[[ 10 -32 -26  39 -11 -30  24  17  -3   6 -12]
 [ -2  -1   0  -1  -3  -2   0  -2   2   0   0]
 [  2 -14 -11  12  -2 -12  -1   1   2   4  -6]
 [ -3  29  22 -29  12  29 -11  -5  -4  -6  11]
 [ -4  24  20 -24   3  23  -4  -4  -2  -5  10]] >> 10

[[  7 -32  -8  16 -11  21  -9]
 [  3 -20 -12   4  17   6 -27]
 [  4 -25 -11  31  -2 -22  18]
 [ 10 -30  -7 -18  11  26  11]
 [  4 -28 -10   4 -14  19 -21]
 [  6 -32  -9  29  24 -25   1]
 [  8 -29  -8   9   3 -28   0]
 [ 10 -30  -7 -26   1 -11  11]
 [  3 -24 -11 -10  -4  22  14]
 [ 11 -31  -8  42 -19   8 -13]
 [ 11 -30  -7  -1 -28 -26  -7]
 [  5 -32  -8 -13   5  -2 -25]] >> -25

[[  2   0  -3   2   1   1  -4  -6]
 [  1  -4 -14   8   0   6 -26 -35]
 [  3  -2 -10   6   1   5 -16 -23]
 [ -1  -1   1   0   0  -1  -2  -1]
 [ -5  -1   3  -1  -1  -3  -3  -3]
 [ -1   0  -3   0  -1   2  -2  -4]] >> -4

[[ 0  0  0  0  0 18]
 [ 0 31 34 35 35 35]
 [ 0 27 34 35 35 35]
 [ 1 34 35 35 35 34]
 [ 0  1 21 34 34 34]
 [ 0  1 28 35 34 34]
 [ 7 34 35 35 34 34]
 [ 1  0  0  0 25 34]] >> 34

[[ -4  18  15  -7  25  -5 -24]
 [-28 -28  12  23 -14  22  14]
 [ -4  15   9 -12  20  -9 -25]
 [ 18  -2 -27 -14 -19 -16   8]
 [  7 -17 -27  -5 -30  -9  16]
 [-33 -24  22  27  -5  28  10]
 [-34 -23  25  28  -2  29   8]
 [-23 -28  10  27 -18  25  22]
 [ 10   1 -16 -12  -8 -13  -1]
 [ -4  18  16  -7  26  -4 -24]] >> -24

[[ 0  0  0  0 -1 -1  0  0  4 30 15  0]
 [ 7  0  0  0  0  0  1  0  1  9 33  7]
 [-1  1 18 28  3  0  0  0  1  0  0 -1]
 [ 1  0  0  0  0 -1  1  2 18 28  2  1]
 [ 0  0  0  1  0  1  1 26 21  1  0  0]
 [ 0 -1  0  0  0  0  0 10 32  7  1  0]
 [ 1  0  0  2 24 23  1  0  0  0  0  1]
 [ 0  0  0  0  7 32  9  0  0  0  0  0]
 [ 0  1  0 12 32  6  1  0  0  0  0  0]
 [ 0  0  1  2 22 24  1  0  0  0 -1  0]
 [22  0  0  1  0  0  0  0  1  0  1 22]
 [ 0  1  0  0  1  3 31 13  0  0  0  0]] >> 0

[[  3   0  12  -9  -2  -4  -3  -9  -1   9  10  -2   5  10]
 [-14  -4 -10 -20  -2 -10 -16  -3   0  11   0   4   1   6]
 [ 17 -10   4   2  -4  -7  -5   0   2  -3  -3  -8  -9  -5]
 [ 11   1   4  17  -2  -3   3   9   3  -5  -2  -3   3  -9]
 [ 17  -2   4   3  -3   4   4   8   9   1  -6  -3  10   5]
 [ -7  -1 -11  -6  -2  -8   2  -9   4  13   6   1   3  10]
 [  1   1 -14 -14  -6  11 -22   5  -4  -7 -10  13  -8  11]
 [-11   9  -8   7  -3 -13  -2  -4  -8   1   4  -2  -2  -2]
 [-14  -8  -7   6   0   5  12  18   1  -9 -23   4 -12 -21]
 [-25   0 -12  -7   5  -8  -6   6  -7   2  -2   7  -7  -8]
 [ -2  -2 -17 -36   0  21 -28  19  -3 -16 -23  29  -5  22]
 [ -7  -1  -7 -13   4  16  -8  16   0 -13 -25  10   0   2]] >> 2

[[  1   3  -9  -8  -1  -6   0  12  -5   4   0 -11  -7  -8   7]
 [-18  -4  13  17  -2  26  -8  -3  19  10  -2   6   1  10 -26]
 [-22  -5  14  21   9  24   4  -9  16   7  -9   7   2   7 -12]
 [-20  -8  17  37  10  35   3 -14  19  17   8   4  -6  25 -28]
 [-20 -12  21  30  12  33   3   4  30  20   7  -6   0  20 -21]] >> -21

[[ 29  37  32  33 -17 -19 -24  41]
 [-19 -18 -24 -18 -10  12   8 -46]
 [ -8  -8 -12  -6 -21   3   1 -44]
 [ 28  37  32  32 -16 -17 -23  42]
 [ -7  -8 -12  -6 -21   3   1 -44]
 [ 29  38  34  34 -19 -16 -23  40]
 [-14 -13 -19 -12 -16   8   5 -46]
 [-10 -10 -15  -9 -19   5   1 -45]
 [-10 -10 -15  -9 -19   5   2 -45]
 [-10  -9 -16 -11  21  -3  -1  20]
 [-30 -29 -37 -30  13  17  14 -28]
 [-10 -10 -15  -9 -19   5   3 -45]] >> -45
---
61  66  22  75
41  49  25  67
40   5  52   4
=> 40

-19  -39    7    6  -17   40
  4   42  -20  -11   -8   22
=> 4

220  585  902  780  581 => 220

1  6  3  7  5 => 1

 317  -327     6  -798   538   627
-484   375   -59   -79  -598   840
-500   394   -54   -78  -588   864
=> -500

  19    51  -242   137   677  -506 => 19

47  15  58  88  52  46
74  27  49  87  52  45
41  18  60  86  51  43
=> 41
